Some points, one per row:
np.array([-32, 29, 10, 22, 19, -15, 7, 38])
np.array([-44, 5, -4, -57, 16, 44, -25, 42])
np.array([-68, 57, 7, -15, 37, 18, -8, 96])
np.array([-63, 43, -37, -12, 24, 51, -28, 83])
np.array([-36, 25, -5, -61, 40, 25, -18, 71])
np.array([-4, 17, 4, 9, 9, -13, 2, 19])
np.array([57, -28, -25, 6, -15, -25, 3, -54])
np.array([59, -40, -8, 40, -50, -21, 21, -93])
np.array([13, -3, 13, 34, -9, -28, 18, -29])
np.array([80, -57, -2, 42, -54, -36, 25, -127])
np.array([84, -45, -3, 44, -51, -43, 21, -118])
np.array([36, -29, 39, 94, -50, -54, 36, -78])
np.array([14, -10, -3, 54, -20, -20, 22, -31])
np.array([-21, -10, 3, -33, 4, 32, -21, -4])
np.array([52, -21, 9, 78, -11, -72, 41, -51])
np.array([-43, 2, -19, 5, -7, 46, -17, 31])
np.array([10, -16, -2, -5, -13, 11, -6, -25])
np.array([-17, -12, -9, -30, 3, 22, -5, 31])
np.array([-46, 49, 31, -26, 46, 1, -3, 97])
np.array([-23, 17, 18, -83, 36, 28, -37, 47])
np.array([78, -48, -2, 49, -49, -42, 28, -105])
np.array([45, -32, 28, -7, -23, -21, 13, -67])
np.array([-1, 6, 7, -67, 10, 7, -17, 21])
np.array([34, -9, 19, 46, -16, -54, 30, -46])
np.array([-24, 6, 11, -70, 31, 29, -24, 24])
np.array([-54, 31, 17, -43, 20, 32, -12, 48])
np.array([-14, 19, 16, -3, 23, -9, 10, 39])
np.array([28, 9, 16, 74, -12, -53, 30, -28])
np.array([-24, -8, -4, -50, 0, 40, -26, 6])
np.array([-28, 14, -6, -49, 32, 24, -20, 66])
np.array([68, -18, -23, 32, -19, -34, 13, -52])
np.array([-45, 36, -16, -65, 47, 44, -28, 82])
Here are 13 more points, each followed by its number:
np.array([-39, 26, -4, -73, 46, 30, -25, 82]) 0
np.array([-72, 18, -2, -26, 26, 62, -34, 75]) 1
np.array([-7, 11, -13, -43, 28, 6, -16, 44]) 2
np.array([22, -23, 22, 13, -29, -11, 5, -58]) 3
np.array([52, -8, 11, -26, 14, -43, 14, -25]) 4
np.array([53, -27, 13, 49, -13, -58, 30, -50]) 5
np.array([-8, -11, 2, -30, -10, 34, -18, -9]) 6
np.array([-68, 28, 15, -37, 36, 24, -20, 81]) 7
np.array([59, -11, -7, 2, 5, -37, 12, -27]) 8
np.array([-46, 35, 4, 25, 18, 9, 8, 57]) 9
np.array([56, -12, -49, 14, -19, -18, 5, -51]) 10
np.array([62, -15, 15, 39, -19, -61, 21, -71]) 11
np.array([-38, 10, -30, -6, -3, 46, -26, 28]) 12
Which of these numbered points is nearest to each point below, ignoring the direction in which the first points spread most? Its number follows each.
np.array([32, -8, 8, 31, -7, -43, 30, -24]) > 5
np.array([-31, 18, 27, -88, 57, 23, -29, 61]) > 4
np.array([9, 0, 15, -49, 16, -1, -10, 9]) > 0
np.array([-21, -4, 16, -31, 1, 20, -16, -11]) > 3
np.array([-28, 5, 0, 1, 3, 24, 1, 21]) > 1
np.array([28, -23, -55, 52, -46, 16, 3, -60]) > 12
np.array([-42, 13, 40, -84, 32, 30, -25, 54]) > 3
Now 13 new points, numbered from 0 again:
np.array([34, 5, -31, 79, -24, -35, 23, -36]) 0
np.array([61, -40, -8, 49, -54, -19, 20, -99]) 1
np.array([-56, 6, 5, -70, 21, 64, -34, 49]) 2
np.array([58, -40, -6, 14, -45, -10, 8, -92]) 3
np.array([25, -17, -4, -5, -14, 0, 0, -41]) 4
np.array([-2, 14, 10, 44, 4, -34, 26, 5]) 5
np.array([12, -5, 3, 45, -21, -9, 16, -26]) 6
np.array([-59, 35, -19, -68, 37, 51, -32, 100]) 7
np.array([-32, 21, -18, -47, 31, 37, -27, 74]) 8
np.array([-10, -20, 41, -45, 7, 15, -11, -10]) 9
np.array([70, -26, -26, 7, -23, -37, 20, -67]) 10
np.array([37, -18, -24, 53, -38, -5, 10, -53]) 11
np.array([-3, 18, -8, 30, 2, -22, 16, 15]) 12
Which of these numbered points is nearest to each point below, ignoring the direction in which the first points spread most? Its number follows each.
np.array([-30, 31, -16, -62, 45, 35, -23, 86]) > 8
np.array([-19, -9, 39, -62, 11, 17, -13, 6]) > 9
np.array([3, 3, -7, -8, 4, 1, 0, 5]) > 7
np.array([-12, -1, 13, 15, -14, -7, 7, -12]) > 6
np.array([-43, 15, 40, -70, 30, 14, -17, 42]) > 9
np.array([65, -21, -7, 88, -28, -54, 31, -70]) > 12
np.array([-7, -5, -2, 25, -10, -2, 5, -4]) > 6
